Families of rows that turns and mirrors carry onto each other, the same ones carrying the whole set onto itself: the rest of each named row's family, in list order
3 families of 5 rows
futu: [  7   4  15  14  22  21  -8 -20  13 -15   5  -6  41  44  20  20]
Gikef: [  0  14   6 -26 -21  11 -29  -9   5  -9 -13  -7  18  23  17 -34]
Tov: [-16  28 -20 -12  16   6  13  -6 -34   9 -14 -35 -14  -2 -17  -9]
Zof: [  2 -19  55 -38   3  -3   6  17  -5   2 -12  14 -24 -12   4  19]
rik: [-10  22   5 -27   4  -2 -17  19 -36  24 -14 -20 -17 -27  -2   4]
fil: [ 22 -36  23 -30  -3   1 -11  -9  27 -15 -10  23  -4   7  10   1]
mez: [-14  14  13  18  45  21  24  -8 -19 -10   6 -11  19  42  -4  23]
duvil: [-10  22 -19 -12   0  13   4 -26  -8 -11 -13 -25   8  28  -4 -33]
fak: [-27  -2  42 -14  19  15  26  12 -14  -2  -6 -26 -29 -12 -15  34]
bip: [-12   3  25   2  52  -1  26  14 -44   9   3   3   7   2  -4  28]
bev: [ 12 -14  36 -12  34 -15  -6  17 -24  16   2  18  21 -20  19  28]
Ret: [ 24 -14  28  -5  15  -2 -25  -4  10   2   2  12  41   6  33  23]
nak: [  2  13  21 -36 -18   2 -42  17 -12  12 -13  -3   2 -13  18 -12]
pefa: [  4 -27 -10  -4   9  21   0 -28  37 -30   0  -8   2  20  -3   4]
sus: [-27  -7   1   7  23  29  23 -15  12 -19   2 -39 -13   8 -18  23]

Same family as Tov: Gikef, rik, duvil, nak
Same family as fak: Zof, fil, pefa, sus

Families of rows that turns and mirrors carry onto each other, the same ones carrying the whole set onto itself: the rest of each named row's family, in list order
4 families of 8 rows
bik: [ 29 -59  22 -14 -14 -19   7  -2  63 -16   0   6 -27  19   2 -21  46]
golis: [ 14 -35  12   3  14  -3  33  24  34  23 -18 -23  -8  46   6   1  31]
nav: [ 18   8   2 -35 -32  27  18  12  39 -43   0 -11 -55   9 -16 -62  24]
Mepe: [ 54 -17 -33 -37 -39  11  22   1  47  -5 -13 -21 -30  49  14 -20  28]
mibiv: [ -7 -24  43 -15   7   9  27  30  37 -21 -16   0 -34   8 -36 -49   4]
Tamik: [ 53  -6  33  16 -30  -2   2  23  12 -21 -41  -6 -43  45   1 -14  24]
kizur: [ 42   5 -10 -20 -37  24  20   3  34 -40  -6 -18 -64  20 -21 -53  26]
mav: [ -5 -10   8 -59 -22  14  41  12  54 -11  18 -16  -9  37 -16 -33  12]
regi: [ 44 -21  10  13  -7   0 -20  10  10  -7 -45 -12 -56  24  -5 -10  34]
Mezu: [ 16  35   8 -32 -10  26  24  32   9  -1 -30 -39 -44  42 -16 -27   5]
kineg: [ -5 -35  30 -27   8  -9  -1  22  29  20 -19 -12  -3  40   1  10  21]
luda: [ 12  21  22 -14  -5  30   9  32  22 -20 -29 -43 -25  30  -8 -16 -14]
Tato: [ -8 -17   1 -64 -18  11  27  13  68  16  -1 -27 -22  28   2 -31  14]
tulo: [ 22 -38  20 -10   3 -14   6  11  28  24 -28 -19 -12  51  -3  18  23]
Rezab: [  7 -30  62 -18  12   6  22  10  21  -6 -23  -6 -39  15 -34 -44  14]
Nagu: [  7 -15  22   0  20   6  16  21  38  24 -23 -17 -20  35   2  22  22]
dekif: [ -3  28  20 -28  -5  10  32  25  11  -7 -13 -37 -48  51  -2 -15  -5]
gezep: [ -8 -18  -2 -64   8   5  34   8  62   3   8 -25 -33  16  -9 -35  29]
Rav: [ 27 -52  -1 -31 -24 -15  14  -9  42   0   4  15 -40  30 -10 -29  61]
bize: [ 46 -52  13 -20 -16  -7   4   5  62 -12 -19   6 -25  11  -7 -34  57]
rino: [ 55 -16 -25 -43 -28  11  14  19  34  12 -16 -32 -31  56   7  -1  15]
pusoz: [ 10  33  11 -29 -15  20  19  30  27  -2 -13 -36 -18  43  -3 -11 -13]
dap: [ 52   0 -15 -33 -32  -2   5  -3  34   0 -14 -30 -36  51  21   1  48]
rina: [ 32  12  20 -50 -37   7   4   8  41 -40 -13  -8 -67  16 -14 -51  20]
madab: [-18 -28   5 -52 -15  -1  45   9  54   4  17  -9 -15  23 -10 -22  23]
Bonu: [ 29 -62   9 -16 -13  -7   6  -5  40 -17 -13   8 -50  17 -17 -33  60]
Suta: [ 41   6 -29 -31 -33  -4  15  20  52 -11  -9 -25 -36  47  24  -5  37]
vug: [ 36 -10   7 -50 -45   1  16   8  33 -41  -8 -13 -53  26 -14 -68  27]
sira: [-17 -14  44  -4  -1   4   7   6  31 -31  -9   3 -36   5 -26 -43  32]
Vom: [ 51  -9  27  16  -7  -5   5  18   2 -36 -29  -4 -49  33 -15 -16  37]
garer: [ 56  -1  16   6 -15  13 -20  16  11 -22 -44 -20 -52  38 -10 -22  24]
bomuv: [-14 -13  54  -8  10   2   2  23  18 -15 -14  -7 -39  12 -33 -26  16]

Same family as Tato: bik, mibiv, Mezu, Nagu, dap, vug, Vom
Same family as dekif: golis, Tamik, Rezab, gezep, bize, rina, Suta

Families of rows that turns and mirrors carry onto each other, the same ones carrying the whole set onto itself: the rest of each named row's family, in list order
3 families of 6 rows
lariv: [ 21  -6 -17  30 -15 -55 -24 -16 -22 -61  -2  20  11   6 -57 -27   9 -10
 -27   8  -9 -58  -5 -27 -22]
feke: [ 17  -1   0  21  -5 -47  25  -8   6  -9  21   1 -17  17 -29 -14  -1  39
 -64   9  19  -4 -53  -3  -7]
pigug: [-27  22 -30  11 -13   4 -17 -18 -16 -41  28  10  39  -5 -28 -19 -13  -9
 -40   6   8  -1  -7 -25 -37]
Dig: [-49 -30   9  17   4 -25  37 -39   6 -45  13  11   8  10 -54 -13  11 -25
  14  21  20  15  -4  -5  -6]
kun: [-32  -6 -19  14  -4   2  29 -37  -7 -27  37  15  18  28 -46   2  -3 -23
  19   6  26   4   7   7   4]
Big: [ -4 -41 -18  39 -13 -34  25 -23  21 -65   3  14   4  -5 -92  -4  34   3
 -32   2  -9 -17 -41  12 -24]
fala: [ 13 -30 -22  41 -15 -47  -2 -37   7 -64   2  35   7  19 -78   5  25  13
 -19   7  11  22 -22  -9  -3]
Teg: [-26  -5 -35 -11  10 -17 -14  -8 -30 -45  25  11  17   7 -45 -47 -17 -12
 -42  23   8   7   2 -25 -19]
buf: [-42  11 -16   5  -7  -5  23 -16 -21 -24   5   1  12   4 -37 -44 -40   5
 -45  29   4   7  -2 -18 -27]
vadom: [-37  -8  15  38 -26   0  38 -23  21 -43  20   5  22   0 -44 -17   5 -20
   7  11  -2   6  15   3  -9]
mumu: [-14   2 -44  10 -29 -57   6 -15  -6 -64 -32  24   9  -2 -71 -50  19 -10
 -28  19  -9 -36  -5 -20  -8]
gudon: [  0  11  11  10 -20 -34  40 -43  14   2  17   1  -3  19 -29 -30   9   6
  -3   6  19 -57  -4  -4  22]
Saso: [  7   6 -29 -10 -16 -12  14 -22  10  -2  28  -2   2  21 -39 -29  -4  33
 -53   0  15  -6 -56  18 -26]
Papo: [ -1  14 -27  -2 -17 -53  39  -6   8 -10  21   3  -9  20 -31 -24  31 -11
  -9  -3  23 -63 -27  11  18]
Gogi: [ -8  -5 -25   6   7  -9  18  -5   5 -10  18   6  -1  -1 -20  -2  22  17
 -68  -9  15 -20 -57  23 -14]
gir: [ 21  21 -34  26 -18 -59   1  -5  -8 -55 -14  34   2   6 -58 -25   9 -10
 -39  25  10 -49   9 -23  15]
sar: [  6   1  21  24  -6 -33  25  -3  -2  -7   3   7 -13  15  -2 -23  16  -7
 -18   3   6 -56  -2  13  16]
zim: [  4  -9 -28  35 -19 -46  26 -13  25 -58 -15  30  -1  10 -76  11  23   4
 -32  15  19  10 -50  20 -20]

Same family as zim: Dig, Teg, gudon, Saso, gir
Same family as buf: feke, kun, fala, mumu, Papo

Families of rows that turns and mirrors carry onto each other, the same ones carrying the whole set onto itself: the rest of each named row's family, in list order
5 families of 8 rows
Nuda: [ -6 -33 -19 -19 -25 -54 -29  14 -32 -14 -42   8]
Ridi: [ 42  -6   0   6 -34 -19  16 -24   2 -11 -25  32]
dugo: [ 13 -12 -39 -22 -42 -48   8  -6  10  10   5  11]
duzu: [ 10   9 -18 -18 -31 -40  -4 -30 -26  16  14   4]
Zif: [ 21 -41 -52  -6 -27  -1 -21  -3 -21   8 -39  22]
Kon: [ 15 -44  17  20  -5 -52 -16  17  -1  24  -2  -8]
vak: [ -6 -13 -11 -48 -14 -35   2   2 -16  39 -36  15]
mobo: [ 45   7   2  -4 -43 -19   9 -29 -16  -2 -23  24]
Revo: [-12   3  -3 -25  -6 -56 -15  -3  -9  41 -21   3]
Taru: [  8 -16 -29  -8 -19 -56 -37   6  -7   3 -61  12]
Vus: [ -9  18 -15  -5  -3 -55  -1  12 -20  39 -18   7]
denam: [ 22  -9 -32  -2 -12 -46 -46  -3 -23   3 -56  17]
nomob: [ 34 -27   8  21  -9 -33  15   0  15  47 -13  14]
Kazap: [  5 -44  14  -9  -1  -7 -10   9 -33   3  11  12]
dis: [ 31 -28 -50   2 -21   2 -32  -4 -30  13 -24  22]
Futis: [ 52 -16   2  29 -42 -34  -4 -11  -2  35 -38   4]
zal: [ 40 -32   9  38 -26 -39  -1  -6   5  32 -41   5]
gal: [ 22 -49 -29  -9 -18 -52 -22   3  -6  -4 -58   6]
Korup: [  4 -36  20  31 -23 -37 -25  16 -28  22  -2  -9]
nubo: [ 14 -66 -45   4 -17 -22 -12   0 -27  27 -33   7]
dolus: [  9   2 -37   6 -18 -55 -18  22 -16  11 -59  15]
bas: [ 15 -18   6   1 -16  10 -29  14 -45  26  -3  15]
Rofo: [ 19 -19 -57   2 -31  -7  -3  15 -30   9 -43  24]
mened: [ 33 -19  -4  46 -24 -44  13   4 -18  29 -46   5]
reru: [  1 -34   1  -7 -16  13 -17  10 -46  14  -6  18]
Fafop: [ 47 -34   6  11 -15 -40   3   2  24  16 -44  15]
bise: [ 23 -18  18  32 -35 -37 -33  18 -26  25  -7  -8]
febo: [ -6 -25   6 -32  -8 -62 -16  10 -10  27 -33  -6]
Bez: [  6  15 -24   0 -19 -30  22 -10 -24  11  15  19]
kela: [  0 -19 -11 -40 -23 -31   8  -4  -6  19  18   3]
vese: [ 38   2 -14  23 -26 -22  29 -14 -18  -6 -29  31]
Vufe: [  0 -18 -14   2 -24   5   1  22 -56  16 -12  16]
muvep: [ 38 -20 -11 -20 -33 -18  14  -8  11 -18 -11  29]
zez: [  5   2 -17 -18 -29 -30   9 -24  -7  10  22  13]
Zada: [ 16 -46  15   5   1   1  -5   7 -40   6 -30  29]
mifi: [  0 -21   7  34 -25 -39  -6  26 -46  25 -12  -8]
biru: [ 27 -58 -32 -15 -11   2  -2  -8 -21   1 -27  22]
muref: [ 18 -42   6  36 -18 -37 -11  10 -16  -4  15   7]
sed: [  2   6 -11 -19  -3 -56 -26 -15 -24  44 -30   1]
puzaz: [ 30   4  16  -7 -26 -42   9   3  12 -11 -26  33]

Same family as nubo: Nuda, dugo, vak, nomob, Zada, muref, puzaz
Same family as denam: duzu, mobo, dis, Futis, bas, bise, sed
Same family as Zif: Ridi, Revo, Taru, zal, Korup, reru, zez

